In the rows, 128 means zero.
Named turns come first, each shown by rows before and after it. Which turns, in which order, take the first row of each pair that follows to the second? Write the first one first, as in the answered first pair.
naz:
[115  92 115  65 134 156 147 158 142 110  71 138 120 154  96 114 133  96
 143 108 103 126 192 138 145 102 149 139  86  85  87 103 112 113 121 118
 160  89 134  69 135 164  74 121 159] => [ 94  90 160  96 130 157 126 159 124 120 103 182  71 169  90 122 140 125
 113 109 137 117 120 150 112 118 182 118 114 105  74 112 145 122 132 127
 144  75 154  99 180 181  60 138 126]
[124 118 119 130 138 139 141 143 136 119 110 135 113 155  69 141 131 134
 101 143 123 143 120 150 123  93 148 115 112 112 117 111 133 107 138 134
 129  86 105  94 136 128 129 112 159] => [128 109 117 128 140 138 139 143 132 116 117 134 113 157  68 134 137 131
 106 144 127 143 130 149 127  92 143 117 111 108 120 109 136 104 137 137
 127  88 108  93 137 132 126 108 161]
[ 95 123 104  58 110 119  71 109 157 124  83 101 139 155 139 114 144 133
 164 128  90 118 176 118 123 135 118 170 129 105 118 116  56 105  91 161
 112 121 133 112  70 129 141 120 122] => [ 82 109 162  88  98 110  49 106 124 135 134 139  81 168 134 100 166 152
 136 130 134 103 118 123  94 150 140 145 151 114 112 127  92 110  99 178
  83 104 168 139 126 157 117 126  86]
[103 211 137 123 113 188 124 137 169 101  91 164 132 159 155 146  94 160
 187 130 124 111 136 144 108  97 149 119 137 170 112 138 142  83 115 166
  97 109 114 134 146 122 136 147 128] => [149 178 121 113 104 164 128 137 155  99 108 133 151 148 151  96 129 125
 209 133 116 111 202 136 135  91 126 131 110 134 136 126 124  72 108 183
  84 111 134 108 147 127 115 116 133]
merod:
[157 101 148 144 100 114 178 177 120 104 142 132 131 144 107 196 117 152
 157 142 109 102  89 172 177 135 100 130 143 134 103 143 174 156 173  99
 136 119 118 114 185  98 128  78 164] => [101 131 146 103  88 142 114 163 144 107  97 116 155 148 117 194 120 164
 175 168  98 125  89 171 177 143  97 167 154 134 115 143 129 135 157 111
 120 119 125 145 135  65 197  90 139]
[ 97 123  97  91 104 137 134 132 126 126  88  98 144 117 116 130 124 113
 124 128 114 130 171 115 154 135 119 158 117 106 117 106 118 136  99 126
 137 110 128  85 106 115 129 107 138] => [ 97 104 124 104  90 125 118 134 100 134 120 113 112 124 112 109 149 114
 118 135 135 120 159 115 138 144 124 151 124 100 120 110 140 138  99 146
 115  94 157  90 138 134 105 102 114]
[108 150 154 126 124 133  91 125 131 154 107 130 132 137 142 108 144 143
 137 155 132 154 104 142 116 148 112 149 166 134 151 138 108 118 132 142
 118 142 142 173  95 115 159 149  85] => [173 115 152 167 139 101 165 138 107 147 153 146 108 133 128 114 136 133
 118 126 141 127 102 146 117 132 111 106 156 139 140 138 156 140 151 121
 142 145 131 133 150 150  73 137 116]
noga:
[192 184 156 160 158 152  93  90 155 148 157 180 139 109 140 115 135 134
 124 131 149 161  41 144 104 122 123 115 132 184 173 131 137 123 101 146
  95 160 148 221 126 134 154 148 125] => [223 150 156 163 145 134  98  89 134 148 184 167 133 109 133  70 163 110
 139 130 154 157  81 143 116 119 106 113 114 160 187 123 143 116  98 156
  81 157 171 195 142 144 125 129 119]
[ 87 121 167 146 106 136 108 122 105 142 138 161  86 146 123 127 154 156
 107 138 156 116  89 146 106 153 149 116 146 134 118 127 157 126 124 139
 109 103 156 152 163 133 111 131  90] => [ 96 114 167 145 107 127 110 122 100 139 146 157  87 145 116 112 162 149
 111 142 160 114  98 146 108 153 142 117 145 132 122 125 159 122 124 141
 103 103 160 145 166 136 104 123  90]
[134 123 110 130 118 114 132 114 105 112 125 117 144 123 112 116 131 116
 150 122 127 125 144 127 117 140 116 135 107 117 125 133 145 120 114 141
 135 114 136 104 128 144 111 121 146] => [126 130 106 128 122 121 140 119 111 111 115 119 143 127 108 131 120 122
 145 120 125 121 140 128 116 142 117 131 112 119 113 129 140 123 112 135
 146 110 130  96 129 143 112 125 147]
[ 88 136  99 105 161 141 131 142 169 127 100  80 146 146 117 162 100 128
 120 127 120 128 146 128 142 112 134 148 116 120 127 118 122 135 131 112
 125 125 101 119  78 115 133 123 143] => [ 88 146 109 115 163 140 116 132 168 132 100  87 153 146 123 159 106 137
 123 133 120 144 131 127 135 112 136 146 128 131 139 127 114 132 133 115
 118 133 107 139  72 115 156 129 137]
baki:
[139 140 122 116 152 116 168 133 117 107 108 131 144 129 141 153 131 129
 128 122 122 145 126 123 128 121 119 131 137 153 127 124 138 133 125  93
 163 151  85 140 127 128 141 158 157] => [139 107 128 110 134 113 176 150  99 103 130 132 116 141 122 136 144 112
 124 120 139 125 150 126 129 122 119 135 126 124 116 108 154 136 113 102
 160 129 105 110 155 140 102 138 148]
[131 115 162 157 146 109 123 117 110 152 174 155  92 112 145  81 143 145
 108 121 150 123  88 139 124 143 151 111 162 132 130 131 139 128 136 125
 118  94 158 122 191 175  78 121 107] => [147 127 158 156 155 102  90  96 113 155 161 139 126  99 167  51 157 134
 132 137 133 149  99 130 133 140 137 127 166 132 169 141 110 111 141 134
  94 120 166 151 153 164 120 122 102]
[180  91 107 170 109 112  64 132  84 132 174 146 147 143  75  89 184  63
 135 158 158  85 111 117 169 109 116 122 100 152 145 128 139 157 170 154
  86 115 147  71 131 184 107  90 146] => [179 143  97 185 143 117  50 107 119 134 135 151 196 123 105 125 153  84
 142 161 128 122  74 115 161 103 121 118 123 198 160 149 108 151 188 136
  96 149 117 122  79 164 178 125 158]
Pairs:
Each pair is two turns apart.
[159 132 138 143 167 119 147 110 106 134 123 146 139 101 146 141  93 117
  95 123 121 122 114 143  98 137 130 123 152 160 145 143  91 164 150 103
 162 149 133 160 156 117 107 147 155] => [109 123 154 124 146 141 130 126 103 135 127 156  98 121 130 146  98 129
  84 129 141 104 104 149  88 153 142 131 154 145 116 131 103 168 130 113
 158 116 151 152 175 116  98 142 129] | merod then baki
[102 156 141 126 134 147 146 121 119 119 141 141 105 137 119 142 117 145
 134 113 122 119  94 122 128 121 146 135 128 150 115 131 128 133 121 104
 124 126 100 145 105 154 144 127 145] => [133 146 125 119 130 131 138 113 116 119 141 120 134 125 125 103 136 121
 157 120 107 130 138 111 145 111 124 146 114 133 144 130 106 122 123 111
 114 140 109 136  86 148 151 114 153] | noga then naz
[132 155 138 156 153  98  50  97 136 142 113 163 153 104 132 138 140 125
 165 144 126 192 116  93 123 130 130 133 144 152 191 162  88  94 143 148
  85 181 119 194  68 114 218 139 116] => [225  93 128 191 159  53 130 112  94 133 178 156 139  98 113 103 158  86
 165 113 136 164 166  90 145 107 111  99 113 125 194 154 136 107 154 136
 100 185 124 134 123 154 115 106 151] | noga then merod
[141 134 145 157 134 123  97  97 123 148 135 155 140 128 140 100 133 131
 146 154 135 159  88 133 105 138 144 130 145 161 156 160 115 116 133 149
 108 141 134 184 108 127 151 144  98] => [148 146 120 152 149 123 124 100 142 138 112 145 166 118 147 127 111 129
 149 144 110 161  98 130 120 132 137 128 143 169 152 160 106 117 136 127
 132 152 110 175  89 116 161 148 125] | merod then merod
[179 124 147 129 114 123 130 139 120 146 155 151 145  96 129 118 148 123
 130 133 111 125 154 128 130  97 130 135 126 125 148 149 139 157 138 115
 150 144 128  87 110 142 110 116 123] => [140 151 140 121 122 150 130 140 142 144 122 155 142 103 129 162 119 146
 116 131 105 124 127 132 119 102 143 139 137 144 124 152 132 165 135 101
 170 136 109  98  98 126 135 130 126] | merod then baki
[155 128 102 134 150 123 153 126 138 124 109 118 160 120 135 146 111 129
 119 121 117 142 134 135 140 113 111 102 122 142 122 124 125 124 129 102
 147 133 103 127  95 115 149 137 158] => [164  91 127 144 133 108 152 137 108 126 153 127 120 133 119 113 139 118
 114 123 144 122 143 137 136 120 110  94 116 120 118 115 149 129 129 117
 132 113 133 108 140 137 101 115 141] | naz then noga
[146  97 156 161 121  99 137 118 108 118 147 118 138 119 131 102 135 108
 119 135 128 188 139 132 122 149  92 169 145 103 166 203 151 137 127 162
 155 111 109 121  97 110 136 131 143] => [136 109 142 156 124 107 137 119 122 112 129 116 149 118 131 121 118 114
 119 133 118 190 138 131 120 143  93 173 143 112 160 206 146 142 127 155
 165 119  96 122  82 105 150 140 151] | naz then naz
[115  87 159 125 140 107 154 135 116 118 165 127 100 144 108 133 132 110
 133 110 164 106 130 141 124 137 113 109 119 109 138 124 143 144 117 109
 122 113 125  96 183 142  86 115 120] => [163  99 138 134 156  87 141 113 126 124 152 107 154 120 130 105 141  91
 164 118 140 136 151 126 140 127  93 115 114 118 185 139 115 127 127 105
 111 151 118 117 145 134 120 117 131] | baki then merod
[132 146  81 147 168 125 163  90 168 126 151 102 160 103 172 141  92 160
 142  89 115 131 123 146 127 147 135 135 100 167  92 149 121 126 131 112
 132 121  77 117 106  82 172 163 131] => [160 112 101 177 163 104 186  98 141 131 196 121 125 108 161 125 109 157
 128  80 138 112 114 145 123 145 138 108 100 165  90 151 157 137 142 115
 126 109  90 100 157 108 117 150 127] | merod then merod
[138 100 148 105 129 138 145 153 114 141 147 137 115 138 117 109 137 136
 117 107 124 100 115 153 118 113 159 124 135 123 109 137 172 134 128 127
 118  99 155  83 178 154  55 127 128] => [196 110 122 114 148 111 144 131 119 140 134 111 176 112 141  76 148 111
 152 112  97 126 147 141 144 103 137 131 127 128 160 146 136 116 143 123
 112 143 145  96 135 149  85 127 147] | baki then merod
[123 108 134 126 126 113 118 121 124 121 126 127 113 130 117 125 137 125
 136 140 141 134 118 118 108 126 132 133 141 138 133 136 139 156 128 151
 101 122 124 150 128 114 159 141 117] => [129 112 116 118 131 117 134 123 136 112 108 114 130 124 115 130 123 113
 142 136 125 139 144 116 123 122 122 140 131 133 130 133 125 155 122 143
 118 126 108 133 110 105 158 136 135] | baki then naz
[133 139 167 156 128 138  97 112 129 134 121 156 148 120 151 147 110 149
  98 123 138 139  47 122  99 143 153 126 155 174 122 144 153 135 174 104
 119 130 122 190 111 127 168 150 108] => [148 115 177 167 122 124 110 121 106 136 153 166 120 124 141 131 123 143
  85 116 157 124  50 129  99 143 154 114 151 163 114 143 178 140 172 109
 116 120 132 173 146 145 126 134 104] | noga then baki
[156  92 139 163 134 131 183 126  57  90 152 146  93 154 137 108 148 179
 144 129 172 117 121 149 110 111 125 109  91 108 151 120 157 154 122 128
 115 114 172  75 177 176  67 123 117] => [127 167  90 126 161 160 161 101 123  82  58 117 176 137 165 162 100 188
 168 141 111 161 130 141 127 106 110 140  94 138 162 126  86 142 122 103
 140 154 120 104  71 120 178 155 146] | merod then noga
[132 123 168 122 147 114  91  95 126 118 147 174 141 130 120 103 114  95
 134 132 119 137 166 175 149 144 120  93 174 143 155 143  93 107 124 140
  68  90 136 157 106 126 178 119 147] => [143 102 153 108 140 114 118 109 117 112 157 164 128 136 102  94 112  78
 134 124 119 121 202 178 163 137 112  94 151 118 139 131 108 115 113 141
  84  80 135 114 120 133 144  95 160] | noga then noga
[179 115  99 152 152  74 184 131 148 127 109 132 127  96 162 133 101 123
 179  97 102 121 137 106 111 111 184 102 108 176 117 121 103 122  83 126
 126 155 109 126 114 144 133 131 158] => [181  93 119 164 142  70 185 141 124 131 137 140  94 105 156 118 117 123
 166  97 123 105 133 108 102 116 191  91 109 167 111 120 123 126  82 137
 112 138 128 118 147 163 100 121 144] | naz then noga
[140 117 150 135 128 119 136 124 115 133 146 131 109 122 122 112 135 121
 126 112 143 127 128 142 119 128 131 121 124 128 120 131 137 141 133 139
 124 128 134 115 141 139 122 115 109] => [134 143 146 134 137 125 122 111 132 135 124 130 132 115 135 124 126 129
 129 118 131 146 113 141 122 131 131 123 137 146 131 139 116 136 139 135
 123 136 122 139 117 124 159 131 116] | baki then naz
[ 81 160 143 146 153 155 148 121 126 164 138 133 130 159 129 160 135 149
  83  80 165  93 107 117 117 141 195 105 123 113 106 113 174 164 119 141
 160  78 106 136 155 151  97 170 117] => [ 56 171 148 131 143 163 114 120 131 169 130 131 131 163 133 155 145 154
  90  92 166  99 106 122 115 150 194 122 125 110 112 114 162 155 115 156
 148  72 121 149 142 145 118 175 104] | merod then merod
[167 122 116 145 144 103 128 121 116 120 130 105 150 131 134 109 149 120
 116 138 122 132 134  99 135 133 120 119 121 128 149 125 124 119 124 144
 114 122 141 131 126 126 141 107 142] => [136 130 136 152 145 121 132 129 117 125 133 130 119 144 125 144 134 146
  94 128 141 117  91 105 114 139 145 107 138 147 121 124 147 130 131 137
 125 112 134 142 149 130 134 120 135] | noga then naz
[228 160  93 137 162 145 106 126 133 162 116 138 175 117 169 107 119 105
 141 108 108 174 143 122 166 113 150 104 190 134 153 101 138 133 138 100
 144 106 138 129 124 125 139 143 136] => [232 146  86 130 160 143 119 140 130 156 123 132 170 120 160 102 121  92
 141 104 106 165 159 119 174 109 151 108 179 121 146  91 144 137 132 100
 148 101 136 110 132 129 122 130 142] | noga then noga
[143 126 101 125 159 126  97  93 109 149 122 117 150 116 171 135 133 161
 162 104 127 152 124 138 157 126  80 118 114 131 155 132 128 151 143 100
 156 140 121 166 110 160 116 141 146] => [151 111  96 118 155 122 105 102 100 152 129 110 146 115 166 128 142 152
 167 103 131 147 142 139 163 120  73 118 105 118 153 121 134 151 136 104
 158 136 126 151 116 166  97 130 155] | noga then noga
[116 125 132 105 115 113 127 116 119 142  93 114 127 105 132 117 134 144
 141 112 153 152 137 109 124 124 110 139 146 113 120 125 120 131 130 144
 115 125 169 125 104 131 172 124 115] => [132 128 116 106 128 109 159 122 124 139  85 112 140  94 132 137 116 141
 140 101 141 153 144 108 129 114 107 132 140 122 118 125 122 133 138 130
 136 134 146 114 100 129 161 127 136] | merod then merod
